In the data rows, the value 128 means zero.
Here are some rows, each followed by its group. Groups can overlap.
[117 120 156 122 121 114 111 140 158 123 127 113 120 131 168  82 166 173
  87 172 140 164 155 172 142 128  96  84  87 102 131 102  87 121 106 128
 125  89 118 125 122 127 125 133 131 114 134 124 134 108 111 110 111 131
 116 130] A
[113 123 156 123 121 120 118 150 154 126 124 116 124 127 154 101 159 162
 103 171 147 166 156 169 149 135 104  96  91 118 128 108 104 112 107 130
 122  93 118 131 129 129 130 125 129 106 131 134 134 114 110 110 107 126
 126 126] B
[101 183  93 116 185  94  92  76  92 136 179  87 183 137 115 147 105 117
 141 113 126 107 108 116 137 132 151 146 177 138 128 126 157 107 116 136
 129 166 140 125 132 127 127 134 128 177 130 130 132 180 176 178 177 129
 139 130] C
[107 123 154 117 119 102 106 136 155 132 115 101 119 130 158  92 159 170
  91 171 142 163 151 170 141 136  93  86  88 102 122  95  86 121 106 128
 120  87 120 127 111 131 129 125 126 106 124 127 134 107 109 105 107 131
 132 125] A
[144 214 109 128 216 143 157 146 115 138 208 146 211 167 141  86 142 153
  87 145 132 145 134 154 117 119  95  89 135 202 125 188 207 179 178 130
 132 160 144 134 175 128 136 119 134 192 124 130 131 191 192 190 192 133
 140 124] D
[126  72 200 120  75 133 119 183 198 122  78 129  73 114 100 167 110  73
 170  69 106 101 113  72  85 108 159 171 188  93 126 131 120 147 146 131
 126 176 134 131 120 124 133 122 125 114 132 128 131 115 116 114 115 127
 115 121] E
[162 165  91 154 166 195 196 138  92 127 152 193 164 129 178 111 182 149
 111 146 142 175 186 150 143 121 105 107 142 174 142 180 174 182 177 132
 132 155 141 130 148 130 133 130 116 202 125 135 125 205 203 204 203 121
 141 124] D
[190 132  89 178 126 220 228 152  89 134 130 232 130 130 201 122 204 136
 130 139 130 196 211 148 134 126 119 118 125 140 130 170 138 194 179 140
 134 141 140 126 143 137 127 119 128 184 131 128 132 183 185 186 185 123
 137 133] D
[124 101 128 127 101 119 120 122 130 140 100 120  99 115  99 138 104 103
 142  99 113  99  99  98  90 107 139 145 173 113 127 143 127 153 157 126
 133 162 136 131 114 129 124 124 125 122 122 125 125 124 119 123 121 127
 131 126] E
[116 141 162 117 141 111 106 149 163 124 144 105 143 131 154  77 154 162
  69 165 151 159 146 172 124 129  85  76  87 126 130 113 113 120 121 118
 126 109 117 122 125 122 129 126 132 115 131 126 125 114 117 115 117 128
 122 126] A
[122 129 158 117 132 122 117 151 160 118 140 117 128 131 168 104 153 161
 101 157 148 160 156 166 143 125 110 102  90 132 129 121 120 112 113 130
 129  98 121 123 119 125 130 133 126 110 124 123 135 108 108 110 109 125
 127 129] A
[120 118 156 126 117 117 115 141 154 120 115 118 117 123 163  97 167 173
  96 168 142 165 164 168 151 144 104  99  89 113 130 105  95 111 105 132
 123  88 118 120 118 132 132 125 133 108 130 125 131 105 110 108 108 136
 126 131] A
[127  73  84 130  74 134 111  70  86 131  78 127  72  99 101 169 106  92
 169  98 114 101 110  99 139 137 161 165 118 119 126 137 123 131 135 128
 130 111 126 125 134 127 125 134 124  96 132 120 123  88  92  93  94 117
 129 122] F
[139 179 109 135 178 149 151 134 112 128 176 153 181 149 117 121 120 127
 121 130 130 118 116 126 123 123 128 122 135 121 120  94 137  64  74 119
 136 134 112 131 124 124 138 129 129 167 140 137 128 162 167 164 167 125
 134 135] C
[135  87  96 133  82 131 131  92  99 123  98 135  81  99 101 171 104  98
 173 101 121 101 108 100 147 139 159 167 112 129 123 133 130 113 124 123
 132 119 128 134 134 127 128 121 129  87 126 131 129  92  86  89  88 122
 121 135] F
[112 127 102 107 131  85  87  77 101 126 128  89 128 123  90 148  83  99
 145  99 120  88  88  94 103 115 147 153 184 110 125 134 127 142 139 127
 133 184 134 127 115 124 125 132 120 162 124 131 119 163 164 163 160 127
 131 130] C
[105  98  88 105 101 100  91  52  87 130 108  97 102 101  78 163  85  91
 164  80 109  82  86  86 120 135 169 167 169 123 132 154 137 151 158 131
 126 167 127 133 118 121 130 129 133 127 130 132 128 122 128 127 127 125
 118 138] G
[121 118 148 125 119 108 108 139 151 118 114 115 118 139 166  97 159 164
  91 163 134 159 154 168 137 140  99  95  87  99 121 106  96 120 106 125
 120  81 115 130 112 128 120 125 127 112 124 126 128 112 112 111 111 129
 127 133] A
[137 164 122 124 165 133 132 132 124 128 165 131 165 144 125 128 123 126
 128 129 137 124 124 130 136 132 137 126 131 113 133  81 119  70  71 128
 115 122 113 123 111 125 132 124 132 147 128 120 126 151 149 148 146 131
 136 132] C
[136 207  69 126 206 130 142  90  71 124 208 134 209 162 116 125 115 116
 120 121 129 118 112 123 118 119 126 125 167 173 125 148 189 112 124 120
 137 164 123 129 151 129 120 133 122 200 135 130 117 201 198 199 200 127
 150 124] D
[111 136 112 120 135 108 107 103 111 120 131 102 138 137  82 161  72  99
 152  95 130  75  68  96 127 131 162 165 164 133 126 125 143 123 123 121
 126 168 138 129 138 131 116 137 133 146 130 131 128 146 150 148 148 128
 130 123] C
[127 109 127 131 112 124 128 124 126 124 112 129 109 121  78 158  89  86
 151  87 114  84  85  89 102 125 148 163 169 117 139 126 131 136 131 132
 133 163 137 115 120 127 130 125 125 132 133 121 128 128 131 131 131 128
 127 127] E
[133  77  98 131  75 119 124  93  94 124  76 133  77 104 104 171 101  98
 176  99 113  97 106  94 149 138 164 168 114 124 125 136 122 132 134 129
 129 124 127 127 130 129 136 131 122  80 134 120 124  78  82  80  80 126
 120 136] F
[126 108 161 120 109 112 119 144 160 130 104 113 105 126 158 106 161 169
 110 173 143 159 157 162 151 136 109  99  87 103 124 106  93 118 110 129
 137  84 120 128 121 131 121 126 137  97 134 124 127  97  95  97  96 135
 119 133] B
[115 196 104 119 196 106 114 116 106 130 197 109 196 156 134 120 132 128
 116 129 124 137 138 129 118 112 121 120 177 153 126 168 171 157 161 127
 133 177 139 126 146 129 124 130 125 178 121 132 127 181 179 175 177 135
 127 128] D
[144 142 120 129 139 148 156 136 119 127 142 151 143 138 120 113 121 128
 119 116 122 126 118 124 118 118 123 121 119  85 135  54  85  50  51 132
 113  95 110 121  85 131 132 124 133 153 135 132 133 159 153 153 153 127
 129 122] D
[130  90  97 124  88 114 101  79  97 125  86 115  86 106  93 166 100  84
 169  86 112  88 102  83 114 129 160 170 172 124 134 162 136 165 174 133
 125 164 141 128 135 131 127 128 126 118 124 133 133 116 118 119 118 128
 131 132] G
[134 190 102 130 184 135 137 126 105 121 186 131 186 146 140  85 144 156
  84 153 137 141 129 157 115 120  99  81 121 165 130 177 166 195 183 130
 128 141 141 128 148 122 134 128 131 184 123 127 125 181 182 182 183 131
 138 132] D
[108 161 112 120 160 107 109 113 112 129 156 105 162 144 104 157 110 113
 157 115 117 107 109 108 140 137 163 158 168 141 140 132 155 118 127 126
 125 160 131 133 135 126 135 133 132 155 120 131 129 157 157 156 161 132
 128 131] C
[110 148 135 114 147 108 106 125 137 136 144  99 149 135 105 137  95 102
 139 101 120 100  97 103 103 112 147 146 172 139 134 144 156 129 138 134
 132 166 132 122 136 129 132 126 132 136 127 132 127 140 137 137 138 133
 132 130] E
[135  97 107 145  95 162 164 116 109 127  86 155  94 116 113 134 105  94
 138  95 105 103 102 100  92 102 146 139 142 134 130 168 139 170 172 124
 123 142 141 129 152 128 126 132 131 100 126 119 125 101  99  99 100 124
 122 133] G
[123 129 157 123 127 121 127 151 155 129 129 118 124 136  99 150  87  89
 146  98 115  94  96  90 111 120 149 161 185 148 129 154 166 149 151 124
 127 183 132 124 134 127 135 133 132 137 128 122 122 132 137 137 133 133
 126 131] E
[135  96 100 131  94 135 134  93  97 137  93 139  99 104 100 159 104 106
 158  99 109 100 103 101 130 129 155 160 109 140 128 138 134 122 127 134
 138 107 114 134 130 136 129 126 129  79 134 129 132  81  79  81  80 127
 117 133] G
[124 131 137 125 132 135 128 142 138 125 139 125 130 132  82 144  82  97
 140  99 115  88  87  92 102 120 141 149 161 135 134 146 149 142 142 131
 123 165 129 130 135 126 131 122 124 129 127 132 112 131 126 130 129 125
 129 133] E
[108 171 168 105 167  86  91 151 172 139 168  78 171 152 152  77 153 165
  73 172 138 155 143 169 122 140  84  76  95 136 124 109 127 108 105 128
 133  93 118 120 124 137 128 134 114 108 121 128 123 110 106 105 108 131
 135 127] A
[116  83 133 121  81 113  97 109 131 125  84 108  87 106 103 175  99  90
 169  96 121  96 108  91 128 134 174 176 150 130 133 141 138 141 146 130
 134 146 121 125 130 136 127 130 127  97 137 125 132  94  95  94  95 122
 122 126] G
[139 179 100 131 177 141 147 126 101 134 171 144 176 153 138 110 146 150
 115 161 144 145 143 155 138 142 114 110 132 153 129 156 159 152 153 131
 131 137 139 125 140 117 125 130 131 171 137 119 123 170 171 169 170 133
 137 131] D
[125 133 169 125 131 117 121 159 168 131 132 117 131 130 162  90 149 171
  90 167 138 156 149 165 140 134 104  86  85 141 130 118 116 121 119 123
 125  80 111 122 133 125 125 124 130 105 124 131 136 106 107 107 107 124
 122 126] A
[144 105 105 142 102 151 147 108 102 136 108 152 105 109 102 155 101  99
 156 107 117 103 109 101 116 125 155 157 138 158 128 161 161 145 147 125
 141 139 143 121 145 129 123 122 129 103 132 121 136  98 102 105 103 123
 120 123] G
[137 118 136 141 119 154 147 149 134 123 115 152 115 121  80 165  75  84
 162  96 114  77  73  84 117 119 164 167 165 115 125 128 141 131 125 134
 126 158 130 135 126 126 134 134 122 145 125 132 132 146 144 143 143 126
 124 129] C
[127  70  89 119  71 115  94  65  87 120  67 114  67  89 105 175 102  90
 174 101 113  95 104  93 146 138 162 173 115 108 128 133 109 141 142 125
 124 113 128 123 116 134 123 132 138  87 129 136 132  84  84  86  90 133
 117 120] F
[105 129 163 106 128 105 107 145 164 129 132 103 128 140 153  75 155 168
  83 174 143 156 143 170 124 121  86  81  85 107 125 105 102 115 116 122
 127  79 128 129 115 132 123 131 127 108 130 136 131 110 106 108 106 134
 135 133] A
[126 124 155 115 125  93  98 137 152 127 127  99 120 129 154  98 152 161
 101 161 141 161 152 168 149 134  96  95  92 101 120 101  92 113 106 133
 127  87 120 130 114 130 127 138 132 103 126 135 134 103 104 105 103 128
 126 132] B
[140  75 108 137  71 144 144 107 105 134  74 149  72 104 106 177 116  95
 182  95 118 109 124  96 140 135 166 173 115 139 131 137 129 126 127 124
 132 118 118 136 135 124 126 118 126  79 130 127 122  81  79  79  80 129
 113 127] G
[180 111 133 173 108 217 217 182 133 126 105 217 109 127 169 128 167 121
 136 122 133 158 172 126 116 128 125 128 117 129 129  89 126  70  78 122
 122 107 113 129 124 129 136 122 124 131 123 135 124 125 129 128 130 120
 122 125] D
[132 182  90 135 185 125 137 112  93 138 173 130 181 148 125 124 122 125
 121 129 134 123 129 129 130 124 130 127 141 119 133  84 126  65  71 123
 129 125 123 125 118 127 127 123 128 175 129 135 124 175 175 175 175 125
 138 127] C
[127 112 155 123 112 121 125 145 154 129 123 122 114 122 105 136 108 122
 131 127 123 113 108 125 128 138 132 135 133 104 122  81 109  70  79 123
 126 119 120 124 111 129 127 129 124 139 134 119 133 142 138 141 139 130
 135 125] D
[146  99 108 148  97 169 156 116 104 120  86 164  96 116 102 164 111 103
 163  90 114 109 117  97 127 128 155 166 133 162 126 162 163 136 154 130
 138 134 135 128 154 128 126 134 130 102 125 118 129  99 104 103 102 136
 123 138] G
[192 138 103 179 135 239 250 179 101 131 148 247 140 129 204 126 207 146
 136 140 137 201 218 150 146 131 119 118 114 190 127 210 178 215 216 131
 136 145 142 129 157 129 127 133 136 180 129 125 134 183 182 181 180 123
 130 129] B
[132  62 112 134  67 135 119  99 110 127  62 132  63  98 107 176 102  99
 174 107 121 102 113  98 152 140 171 176 113 122 123 124 110 124 121 126
 131 108 120 121 128 131 119 129 134  71 134 127 123  68  69  68  70 125
 119 134] F
[113 124 165 120 126 104 112 152 165 129 124 105 125 142 152  97 158 163
 100 161 140 155 153 165 142 133 101  98  88 119 134 110 108 120 117 126
 131  88 126 127 117 137 130 135 120 100 121 126 131 100  99 104 100 131
 124 137] A
[ 95 167 162 112 168  83  92 143 163 127 165  81 169 150 153  48 144 171
  44 173 147 158 132 177 102 113  63  53  89 131 129 109 114 117 114 129
 120  87 122 128 116 122 129 128 123 126 126 124 127 125 125 126 124 129
 135 131] A
[123  84  70 118  84 110 100  44  67 118  83 107  87  96  91 169  88  77
 171  83 115  84  91  78  99 117 168 173 127 128 136 161 130 159 165 132
 127 131 120 127 133 131 124 131 123  98 137 128 132 101 100 100  98 126
 127 127] F
[135  69  97 127  72 137 124  89  90 134  71 136  68  92 110 180 113  98
 179 108 123 109 119  99 151 138 171 176 114 134 119 138 128 127 127 129
 137 127 134 130 133 126 125 129 133  93 131 127 124  96  91  89  94 131
 119 129] F
[ 99 132 165 113 132  99  98 144 163 127 139  94 128 130 150  94 146 173
  94 165 147 159 151 168 141 131 107  90  88 109 128 102  99 112 112 128
 120  99 122 135 121 129 126 130 129 102 128 117 121 104 101 103 104 119
 111 128] A
[173 160 100 160 157 205 199 158  98 120 157 205 160 139 185 124 188 166
 125 152 139 187 196 158 164 140 123 118 118 177 130 186 172 186 183 139
 135 135 139 131 158 124 126 128 127 178 127 129 132 180 178 177 176 136
 129 135] B
[144  88  94 139  87 133 126  82  93 130  88 132  90 109 104 171 107  99
 169 105 118 100 108 103 139 146 162 166 112 136 136 132 133 116 122 127
 131 116 127 127 142 132 137 123 124  93 125 139 126  92  95  93  91 130
 127 131] F
[131  88 192 139  89 143 133 183 190 135  90 143  92 120 107 146 112  78
 145  76 111 108 115  83  85 107 145 157 169 113 132 142 127 144 151 137
 128 167 138 126 120 134 126 135 124 118 127 123 129 115 115 117 116 131
 130 127] E
[149 135  92 148 136 153 164 118  92 124 138 166 134 130 100 132 103 100
 129 105 124 100  96 103 102 116 137 140 141 170 136 174 178 147 163 126
 126 152 137 129 160 128 135 127 127 120 135 118 125 118 119 116 118 122
 119 121] G
[121 125 156 110 125 112 117 146 158 131 131 114 125 140 159 104 166 166
 106 163 142 163 161 167 147 148 111 103  92 126 133 113 109 117 109 126
 125  93 120 129 128 129 131 129 124 104 140 122 128 107 108 105 106 125
 130 131] A
[105 105  89 103 103  81  77  58  91 131  99  83 104 116  86 153  75  79
 155  85 110  80  78  85 100 102 151 159 168 106 135 153 127 156 159 121
 131 166 133 133 128 133 130 134 126 118 130 130 126 123 116 118 120 140
 130 132] G
[109 144 169 112 146  93  92 150 174 128 154  90 146 143 146  74 145 170
  69 162 142 154 141 170 110 129  90  78  91 131 121 111 110 119 113 131
 123  98 120 124 132 125 129 125 130 107 138 122 131 108 104 106 106 130
 125 120] A
[118 124 134 128 125 118 125 128 128 127 129 121 130 123  75 154  72  88
 147 100 127  74  73  95 118 125 152 160 162 134 125 137 146 137 135 125
 130 162 136 131 137 136 126 130 125 136 132 129 136 136 136 135 134 127
 132 133] C
[138 129 137 143 128 152 157 153 137 133 128 157 129 126 112 131 104  91
 136  87 110 102 104  85  69  85 137 138 151 179 134 165 183 130 144 136
 134 159 131 115 157 128 124 132 132 107 132 132 125 107 108 108 108 130
 122 123] E
[118 166 126 113 168  99 100 122 128 124 168 100 164 138 135  95 136 161
  90 167 142 142 129 163 136 131 104  94 105  87 119 110  88 142 134 128
 119 102 128 132 109 128 131 122 136 130 133 119 135 126 127 126 127 123
 135 134] B
[131 128 136 129 127 137 138 140 136 128 127 132 129 128  87 157  82  93
 157  94 119  81  82  89 115 120 160 152 179 125 126 139 148 143 154 119
 133 175 135 133 126 125 133 133 138 137 128 131 128 144 137 139 137 126
 134 124] C
[134  75 110 143  72 142 141 112 110 128  82 154  75  98 112 169 115 100
 170 103 123 109 125  95 135 128 180 167 115 144 120 139 130 129 135 126
 128 128 128 135 133 131 125 130 131  77 132 127 128  78  78  77  78 124
 109 125] G
[136 131 131 130 132 142 147 137 130 128 129 138 130 127 117 119 118 111
 123 120 117 117 116 122 119 120 120 125 128  90 128  85  98  94  87 128
 131 115 120 134 103 127 125 122 128 142 137 131 132 143 143 142 140 124
 134 130] D
[160 128  90 157 126 191 179 123  87 135 121 183 129 118 122 133 123 103
 131  94 115 120 121 107  99 117 131 139 143 172 122 174 180 146 150 134
 133 149 140 129 161 122 133 133 124 124 123 124 130 127 126 125 127 125
 127 129] G
[114 132 147 113 133 111 103 136 143 125 136 104 134 127  78 139  79  92
 135  97 118  80  76  95  97 127 135 144 171 137 137 143 148 141 142 136
 129 172 136 125 135 127 118 118 129 122 130 122 120 123 123 123 123 125
 127 125] E
[157 111  88 149 110 164 171 112  89 131 121 170 108 113 122 156 129 110
 154 113 116 125 136 113 144 142 143 156 130 164 125 153 166 113 132 122
 136 141 134 131 153 126 122 130 137 124 126 120 122 124 125 124 124 136
 132 129] G
[147 189 108 146 189 172 179 154 106 129 177 168 189 149 153  87 150 163
  88 143 136 156 147 150  99 114  99  91 137 187 128 194 183 214 198 128
 130 164 138 126 168 117 131 129 120 199 121 130 127 197 196 198 196 125
 146 127] D
[138 133 131 141 135 147 154 147 135 127 137 151 130 138 126 102 127 139
 106 135 127 131 124 138 114 116 108 109 112 111 115  87 111  77  77 128
 129 114 111 131 120 126 130 126 126 136 113 127 128 137 140 138 138 128
 129 130] D
[115 114 153 115 113 100 105 129 153 124 108  99 116 123 165 117 158 162
 114 153 137 162 160 163 165 144 111 110  97 103 131 102  87 108 107 129
 120  89 123 115 110 124 122 128 124  97 124 126 130  98  97  99  98 126
 123 129] B
[137 139 149 132 137 134 141 158 153 133 134 136 139 142 104 151 110 104
 149 103 119 111 114 103 121 124 150 150 171 150 128 154 170 137 142 126
 134 178 142 130 140 126 129 127 119 143 125 126 127 142 143 142 144 133
 128 122] E
[121 131 135 126 131 120 115 131 134 138 129 114 129 138  79 127  66  90
 119  92 117  75  68  95  86 102 133 130 161 129 126 150 141 156 157 124
 130 157 126 131 132 132 130 126 126 130 126 119 129 133 131 130 131 129
 127 122] C
[110 132 100 104 136  67  74  63 100 124 131  70 136 119 104 155 110 105
 152  98 118 106 109 108 136 131 153 150 183 108 126 121 119 132 124 122
 136 171 128 124 111 123 128 123 129 169 135 122 123 170 167 168 169 137
 141 128] D
[128  78  99 126  80 122 106  88  97 126  79 124  75 107 102 173 101  96
 169  98 114  99 103  99 137 142 157 171 111 120 138 129 117 123 119 124
 130 105 129 114 131 129 135 126 139  74 127 130 127  79  72  74  77 129
 117 126] G
[117 158 141 125 159 115 122 144 141 132 156 115 157 146 101 133  90  92
 135  98 111  92  90  98  99 105 136 141 181 166 126 158 175 146 154 131
 136 182 137 129 143 122 125 123 133 143 131 126 127 139 141 142 143 126
 128 134] E
[142  71 100 135  72 132 120  89 101 123  63 131  68 106 107 176 113 100
 177 100 129 106 114  97 139 131 171 170 112 125 128 129 115 119 118 125
 131 105 123 123 133 134 125 134 126  74 122 126 128  73  78  75  76 130
 116 120] F
[119 116 121 124 113 122 122 117 120 120 119 119 114 118 153 127 150 152
 128 159 135 151 150 158 174 152 137 121 108  74 124 106  69 138 124 119
 116  99 113 137 102 137 132 124 124 121 132 123 129 121 121 123 123 131
 125 134] B
[115 151 168 106 150  99 109 160 169 129 145  97 150 134 155  49 147 172
  45 184 149 159 135 177  94 125  61  54  88 122 130 106 106 115 117 127
 121  87 121 125 123 124 125 138 119 121 133 123 130 119 121 120 120 128
 127 124] A
[112 137 132 110 139 101  97 114 131 128 133  96 138 129 128  96 127 162
  91 160 140 131 114 159 135 133  99  92 100  84 126 126  77 195 166 123
 117  98 132 126 107 121 133 126 117 129 127 121 131 124 130 130 128 135
 127 136] B
[121 116 161 121 116 120 110 147 158 131 119 115 114 129 160  93 153 165
  93 168 142 162 153 167 129 133 100  91  85 117 126 110  99 121 114 127
 130  89 119 128 121 123 123 126 128 106 124 124 131 112 108 106 106 136
 128 127] A
[137  87  96 130  84 132 133  96  98 129  82 134  84 104  98 178 111 110
 177 102 117 104 112 104 148 145 162 175 110 152 125 132 136 112 116 134
 124 114 121 130 137 127 132 135 129  89 129 126 120  86  88  88  88 128
 127 124] F
[110 112 154 121 110 105 116 143 153 125 111 109 110 125 168 109 165 166
 111 168 138 165 164 165 155 143  96 103  93 110 126 102  93 114 109 129
 132  92 119 128 111 128 131 131 138 102 123 132 128  94 102 101 103 121
 126 133] B
[118 112 154 121 115 119  99 133 151 129 114 107 112 118 165 108 156 170
 107 163 145 159 154 164 157 138 107 104  92  88 126  94  85 112 101 122
 119  85 125 123 102 132 130 130 123 100 127 123 128  99 100 102 102 127
 134 134] A
Which 5 groups are nearest to each row below, nearest first, going by the distance to the group's nearest row?
[170 176  88 156 174 200 212 147  87 133 168 207 175 150 182 127 181 157
 133 142 131 177 186 152 157 142 125 120 136 178 134 187 189 178 175 131
 139 159 142 132 166 131 123 124 127 197 132 120 137 195 196 194 195 130
 145 131] -> D B G C E
Which 4 groups are nearest to each row below, nearest first, going by the distance to the group's nearest row?
[118 145  87 123 145 112 111  79  89 125 134 106 145 132 107 158 115 114
 158 110 130 107 115 110 142 148 149 159 163 111 132  91 121  93  91 125
 124 145 126 128 120 132 134 127 125 167 123 127 117 167 169 170 173 126
 135 127] -> C D E G
[128 128 125 131 127 133 135 133 123 131 130 133 127 132 118 115 121 129
 113 124 129 119 116 129 110 121 120 119 112  61 131  35  63  38  29 136
 111  86 108 123  87 129 124 121 134 142 118 129 122 138 141 139 142 128
 132 136] -> D C B A
[137 106 150 141 107 156 145 155 149 129 100 149 110 121  96 155  98  70
 159  76 105  98 104  75  85  99 153 166 156 160 116 179 166 170 172 135
 130 153 146 127 143 131 123 128 124  92 124 130 133  98  93  94  93 120
 121 130] -> E G C F
Which 3 other groups have their centres nearest to the centre of group B, nearest first?
A D C
Which 5 groups are nearest to each row below, nearest first, going by the distance to the centre of the group?
[115 129 162 122 129 111 110 152 163 120 134 113 124 131 164 100 149 159
  95 165 134 155 152 163 138 128 104  99  89 135 133 119 119 113 115 129
 127 101 123 131 127 131 122 131 125 103 130 123 130 105 102 102 103 137
 127 138] -> A B D E C
Group C spreads out most along one direction. Which 3 other groups' directions of most spread are closest to that one, closest first?
E G A
Group A spreads out most along one direction. Which 3 other groups' directions of most spread are closest to that one, closest first?
E D F
Group E spreads out most along one direction. Which 3 other groups' directions of most spread are closest to that one, closest first?
A D C
Which 4 groups are nearest to each row below, nearest first, going by the average distance to the group's rows?
[128 132 135 120 131 122 126 128 136 123 134 127 130 127 114 131 112 113
 133 124 126 112 112 123 120 135 125 135 129  87 124  66  93  64  65 123
 125 106 113 124 105 137 129 132 126 136 127 135 128 139 136 141 138 118
 126 125] -> C A E B
[121 129 129 134 128 134 146 137 128 134 131 143 130 122 132 115 129 125
 111 129 124 128 125 129 115 123 113 117 116  84 128  55  77  61  52 140
 118 105 108 132  97 134 116 128 130 138 128 129 120 140 140 139 138 125
 126 127] -> A C B D
Which 3 other groups have their centres nearest to the centre of group D, nearest first?
C B E
Which 5 groups are nearest to each row below, nearest first, going by the average distance to the group's rows?
[112 115 157 116 113 123 118 141 155 124 107 118 115 125 166 108 155 162
 106 167 143 164 161 164 149 148 122 105  87 115 122 109 102 113 111 136
 130  87 121 116 119 120 123 125 125 101 127 135 137 106 103 102 104 131
 126 132] -> A B F G E
Group B spreads out most along one direction. Which 3 other groups' directions of most spread are closest to that one, closest first?
G D E
Group D spreads out most along one direction. Which 3 other groups' directions of most spread are closest to that one, closest first?
B E G
Which 4 groups are nearest to each row below, nearest first, going by the distance to the centre of the group?
[117 108 145 124 108 111 111 128 144 127 102 107 108 121 170 111 177 173
 107 169 141 176 173 172 169 163 104 108  86  80 131  90  70 104  96 134
 122  81 116 122  90 128 124 132 118 103 123 131 133  99 102 102 101 131
 124 132] -> A B D F
[112 114 138 124 114 109 104 131 141 129 113 111 117 129  97 159  89  87
 159 100 125  97 100  92 117 122 147 162 182 137 129 152 157 145 151 132
 126 184 143 133 134 129 140 125 126 123 125 122 121 123 124 127 124 127
 131 125] -> E G C F
[132 131 140 138 132 146 144 147 142 134 135 140 133 128 100 127 110 116
 124 127 121 110 106 121 117 119 122 127 127 110 124  76 106  67  79 132
 126 114 122 130 111 123 125 125 131 142 125 133 122 137 141 143 140 124
 129 122] -> C D E B
[169 152 102 164 148 201 210 150 102 132 154 204 147 144 185 142 184 140
 146 148 134 178 196 150 171 149 133 131 123 186 127 198 189 191 195 129
 143 157 136 129 172 128 132 135 129 179 127 139 129 178 181 179 177 126
 130 129] -> D B C E
Which 3 other groups have their centres nearest to the centre of group E, nearest first?
C G D
Which 3 other groups have their centres nearest to the centre of group F, nearest first?
G E C
Which 3 other groups have their centres nearest to the centre of group C, nearest first?
E D G
